In the rows, 128 means zero.
Each path is a new rotation, seen through one point. The rows after it are directions, each followed by how far the rotation turns it, in deg/step (0 if it stays put).
Each turn is a multiple of 5 degrees from 10 to 175, or 0.
Each row of a path follows its step; steps can be skipped.
Path 1:
step 0: [143 133 133 118 120 136 134 128 132 130 120 116 128 123 121 134 124 119
 131 122 137 141 136 147 130 117 135 127 137 132 137 132 127 140 131 123
 143 135 133 126 128 130 123 137 111 117 131 118 128 131 123 127 136 132
 132 123 147 121 113 132 130 122 137 118 141 118 134 138 118 131 131 124]
step 1: [141 130 118 145 120 128 135 115 130 147 122 120 137 121 127 130 125 124
 126 137 120 136 139 118 143 131 131 124 135 129 132 124 127 126 116 126
 128 141 120 128 119 120 122 124 134 122 128 129 126 124 118 138 119 131
 135 137 124 128 119 116 145 126 141 121 127 125 148 138 119 127 137 131]
step 5: [132 131 141 138 127 114 133 131 130 158 118 125 124 124 131 145 111 117
 126 125 115 134 139 126 132 124 125 126 129 121 135 154 124 127 135 122
 132 129 126 127 130 124 125 132 126 127 114 135 125 128 125 129 116 118
 131 122 122 117 120 124 126 132 136 131 135 125 132 132 120 129 127 134]
step 11: [142 135 138 133 129 130 121 129 127 129 128 137 133 120 128 131 131 127
 118 126 133 134 129 133 141 135 124 110 141 114 116 140 140 132 126 130
 126 127 124 119 127 139 127 122 127 131 133 137 119 125 129 146 133 114
 121 127 130 137 133 136 116 123 129 120 128 125 135 131 102 127 119 113]
step 15: [133 123 142 128 140 122 134 134 133 123 110 127 111 116 124 119 128 124
 122 120 126 134 143 137 140 132 137 121 147 127 118 123 131 138 127 137
 126 127 138 112 122 124 127 127 133 129 133 129 125 116 123 124 124 117
 122 125 136 136 132 133 132 129 142 128 128 115 130 110 125 135 119 127]
step 19: [134 133 131 118 136 117 123 127 138 117 116 123 112 133 127 123 123 126
 126 136 130 140 136 127 144 138 135 119 135 123 137 130 108 133 114 128
 115 128 132 124 126 127 112 124 131 130 128 106 126 131 126 138 120 129
 131 136 140 120 123 117 127 125 131 114 125 128 124 117 134 123 124 134]
step 23: [128 121 145 119 126 124 124 130 131 129 119 137 117 124 133 139 118 127
 117 126 141 148 131 132 136 128 121 130 117 129 130 136 120 132 125 123
 130 133 124 125 138 134 126 129 104 129 133 117 129 142 118 137 121 128
 130 144 130 131 119 137 127 115 124 116 130 132 140 127 132 127 136 135]
step 29: [135 133 131 126 136 131 121 135 134 117 144 123 117 134 135 127 113 135
 133 125 130 119 130 141 140 122 131 121 135 126 119 129 132 138 137 124
 133 133 124 123 133 122 117 134 118 128 130 111 125 138 130 127 131 128
 118 132 120 132 137 119 126 120 113 134 148 121 132 129 121 114 135 109]
[129 124 124 129 129 131 127 130 132 128 129 130 128 129 130 129 129 127
 126 127 132 127 130 131 131 126 127 126 131 125 127 127 127 125 127 127
 129 125 125 130 125 126 124 127 129 128 128 132 126 130 124 126 128 127
 127 131 129 127 128 128 127 129 127 130 128 127 128 126 130 128 126 128] -> 80
[124 128 130 127 130 127 126 130 128 127 130 125 125 133 127 127 130 128
 129 128 127 128 128 128 126 128 130 126 127 127 128 128 129 131 128 124
 128 127 128 128 129 124 125 125 124 128 127 124 127 129 128 127 130 127
 128 129 129 124 127 131 130 131 131 127 130 128 128 125 132 125 128 126] -> 110
[127 129 130 128 126 124 128 129 129 130 124 133 130 128 126 130 131 130
 130 127 128 127 125 127 130 131 127 128 130 129 126 128 130 127 127 126
 130 127 129 127 129 125 126 128 132 126 128 125 127 127 128 128 130 126
 128 129 131 130 130 128 124 125 127 126 130 130 127 126 133 129 127 128] -> 10
[129 126 128 127 128 128 129 129 130 127 128 128 130 128 131 126 128 128
 127 132 126 125 128 128 128 128 125 127 128 133 127 130 126 128 126 126
 125 128 129 128 127 127 132 128 125 128 129 127 128 129 125 131 128 128
 123 131 127 126 131 128 129 127 126 128 129 132 128 130 130 133 129 128] -> 70
[130 131 125 128 125 132 125 127 129 130 129 129 128 128 131 128 128 126
 128 125 127 128 126 127 128 131 135 125 132 132 132 128 127 130 128 128
 126 128 127 130 125 126 128 130 126 128 127 127 130 129 128 127 129 128
 131 130 128 127 129 126 126 127 129 126 124 129 128 128 129 129 128 129] -> 60
Path 2:
step 3: [137 128 125 119 131 119 130 131 131 125 139 130 139 132 136 146 134 140
 124 122 116 128 124 120 140 126 114 110 122 129 127 131 124 129 136 141
 123 133 123 123 132 141 132 121 125 150 127 113 127 124 138 137 113 136
 131 127 121 124 139 121 128 118 124 128 129 130 132 139 121 125 128 115]
step 5: [129 130 123 125 121 125 119 132 130 130 137 130 120 128 123 116 146 132
 136 121 127 122 133 130 126 117 139 135 125 137 143 114 133 134 114 133
 136 122 122 145 131 123 123 129 109 136 125 138 148 121 133 124 125 130
 131 138 120 125 136 118 128 121 127 119 131 111 124 130 119 131 139 129]
step 9: [134 131 114 111 123 118 136 140 132 125 118 132 119 138 131 134 123 131
 135 129 121 130 124 131 126 114 143 136 132 134 135 119 122 137 125 118
 135 120 135 140 116 140 136 130 134 129 128 130 131 129 124 135 127 144
 134 119 131 116 139 123 141 126 128 122 130 104 122 126 127 126 136 122]
step 11: [119 119 122 124 125 140 127 134 125 109 130 121 129 123 126 122 142 135
 136 133 132 130 121 131 126 106 130 118 130 128 126 130 101 128 136 143
 120 134 116 123 123 131 121 116 137 142 120 127 124 134 140 126 123 129
 122 124 123 136 139 124 116 122 122 134 137 128 124 123 127 130 128 132]
step 18: [133 123 130 117 125 122 127 134 135 129 144 124 132 128 137 118 149 134
 136 126 136 111 127 119 114 115 131 124 137 143 125 137 132 125 134 125
 130 130 122 131 131 118 132 125 124 137 135 123 131 118 138 119 121 129
 134 122 111 125 118 127 120 123 129 121 140 128 118 121 120 110 127 128]
step 22: [130 134 124 127 121 122 124 141 132 125 134 124 136 132 135 133 139 137
 133 118 121 116 126 145 126 114 146 129 141 129 130 116 123 132 132 132
 117 121 125 140 136 131 125 138 135 142 133 116 125 126 141 135 120 139
 129 120 111 132 142 127 134 131 126 114 138 132 138 125 125 130 129 126]
step 24: [132 123 124 121 132 119 126 128 130 123 138 142 132 136 120 122 137 124
 133 120 125 132 123 120 141 121 117 130 126 133 138 133 117 143 132 152
 128 132 118 121 130 138 124 117 120 142 117 135 133 125 124 129 131 136
 134 127 126 121 140 115 130 121 116 136 123 110 122 141 132 123 126 130]
step 27: [136 150 125 127 131 126 137 131 129 129 138 125 124 121 136 125 132 130
 134 114 131 142 126 128 120 130 138 137 126 138 142 127 121 137 119 119
 118 126 122 150 127 133 121 132 137 133 126 136 127 124 131 121 130 132
 126 148 130 132 131 135 136 120 130 124 120 108 114 128 141 132 127 131]
[127 125 129 128 126 129 126 130 128 126 126 129 129 126 126 126 130 127
 128 129 127 127 130 133 127 129 128 125 132 125 128 128 126 128 128 127
 130 128 127 130 129 131 129 127 129 127 125 124 125 131 130 126 124 131
 129 129 127 127 128 127 131 131 129 132 127 126 130 131 128 127 125 126] -> 35
[128 126 130 130 129 126 131 128 127 132 126 127 125 131 129 125 128 129
 128 130 128 129 125 129 128 127 129 125 130 126 127 130 125 129 130 131
 126 124 132 130 129 127 128 130 130 128 129 129 128 131 129 130 129 127
 129 127 129 126 127 127 127 127 124 130 126 126 128 131 130 125 131 132] -> 145
[126 128 126 127 131 130 127 129 127 126 126 127 127 129 127 127 128 128
 129 128 128 130 125 127 130 127 129 132 130 129 132 126 128 129 131 131
 129 123 127 126 127 128 127 127 132 125 128 126 125 127 128 129 133 130
 129 128 128 130 127 128 128 128 128 127 129 125 130 127 130 129 121 128] -> 25
[128 125 134 126 134 128 128 131 128 126 130 127 129 131 129 130 128 128
 128 130 125 126 127 127 125 127 128 128 129 127 124 129 130 129 129 129
 127 130 127 127 132 129 127 126 131 128 126 129 126 126 130 125 129 129
 125 127 128 132 127 125 129 128 128 125 128 130 127 130 127 127 128 128] -> 100
Path 3:
step 4: [124 133 141 125 122 145 133 129 117 141 140 131 107 135 127 120 123 127
 129 130 124 118 124 137 130 141 134 129 131 120 136 139 124 132 122 130
 127 131 130 128 138 114 138 127 122 127 138 135 132 118 121 131 120 126
 129 137 105 127 130 127 135 120 128 135 111 126 142 127 139 124 134 116]
step 6: [130 118 137 129 143 142 141 131 113 128 131 123 108 124 139 124 130 141
 132 140 142 139 142 118 123 134 133 124 120 128 127 126 124 145 136 126
 115 130 130 131 136 130 121 131 125 133 136 122 117 141 141 135 121 139
 133 123 125 132 117 133 126 137 115 128 126 122 120 123 121 133 129 129]
step 16: [126 129 124 124 122 139 153 141 121 135 126 122 114 129 136 141 125 122
 124 133 141 118 125 125 123 144 117 132 127 125 124 128 128 134 128 136
 129 132 119 123 128 120 134 117 131 125 107 147 112 137 130 126 116 126
 126 127 123 132 132 138 119 131 138 133 134 114 133 130 121 126 126 129]
step 18: [125 118 124 149 122 117 151 132 134 131 116 137 143 124 131 125 124 130
 134 135 131 130 127 126 121 134 120 129 129 109 118 139 131 138 131 125
 123 143 131 118 131 131 123 136 138 137 138 127 125 127 126 128 125 129
 147 118 122 134 129 134 118 128 118 129 119 141 124 127 119 119 137 124]
step 19: [128 132 138 134 129 136 128 122 124 148 135 130 136 122 131 112 121 115
 131 140 130 136 133 124 127 132 116 136 143 125 124 138 139 118 130 122
 115 137 140 126 134 123 127 133 111 132 119 123 129 121 121 118 131 127
 122 121 136 138 144 113 133 124 129 133 130 133 132 144 128 136 133 115]
step 24: [122 126 123 130 137 127 138 137 108 132 133 116 123 123 143 126 128 120
 124 127 134 111 125 100 133 129 123 129 145 138 115 134 137 128 132 132
 125 133 127 122 124 128 129 134 133 134 147 139 125 138 128 130 120 133
 133 130 134 131 119 133 121 138 129 130 138 126 125 131 127 122 129 112]
step 26: [119 127 119 135 119 126 143 144 137 134 147 136 124 131 125 132 122 132
 140 135 134 133 127 114 137 126 139 135 130 123 114 130 118 130 123 125
 116 141 122 129 135 144 138 126 136 130 116 125 140 140 110 128 130 126
 138 134 124 129 138 137 129 128 134 123 126 127 135 128 117 122 140 132]
step 30: [135 119 131 146 122 127 136 130 129 141 124 132 130 139 140 127 127 114
 136 125 117 122 131 118 126 134 129 134 134 129 147 129 138 118 128 128
 120 112 126 116 120 127 139 128 129 131 145 126 132 119 123 135 127 134
 125 134 127 120 137 118 117 117 113 131 130 120 120 108 127 124 135 125]
[125 130 128 128 128 128 128 128 132 130 129 124 128 128 128 128 128 130
 124 129 128 127 129 123 127 126 127 129 129 127 130 133 128 128 132 128
 126 128 127 131 124 127 127 129 126 125 127 126 126 128 131 128 127 126
 126 128 129 130 125 124 129 131 130 129 126 126 126 127 127 126 127 131] -> 80
[126 129 132 131 129 130 125 128 128 130 126 130 129 132 126 131 129 131
 125 126 129 129 131 128 130 126 129 129 128 128 131 126 127 128 125 129
 127 128 126 126 133 126 128 133 127 129 129 125 128 128 129 130 128 131
 128 127 127 131 129 126 130 126 128 128 127 125 130 127 129 130 126 126] -> 45
[128 129 129 129 128 127 129 129 127 128 125 131 126 133 125 127 129 126
 126 131 129 130 129 127 124 126 127 128 126 125 130 128 129 131 130 133
 128 129 131 126 124 129 128 126 126 126 129 127 125 127 128 131 127 126
 127 129 127 126 129 133 128 126 129 129 126 128 129 127 130 126 128 126] -> 155
[128 129 128 126 132 129 128 128 130 128 126 129 127 127 125 123 132 128
 132 125 131 129 127 126 130 129 124 124 128 130 128 129 128 127 128 126
 125 129 129 128 125 128 127 128 130 132 131 128 126 130 129 128 129 128
 125 125 126 130 126 130 131 126 131 128 125 126 130 128 129 130 131 128] -> 25
[127 129 129 126 129 128 130 126 128 125 129 128 127 127 126 129 127 130
 129 131 129 128 128 128 129 128 127 126 128 126 132 128 128 128 130 127
 128 128 130 128 131 128 132 131 124 126 131 129 132 126 124 126 129 124
 125 128 127 130 131 129 130 128 125 131 124 130 124 131 128 129 131 130] -> 45
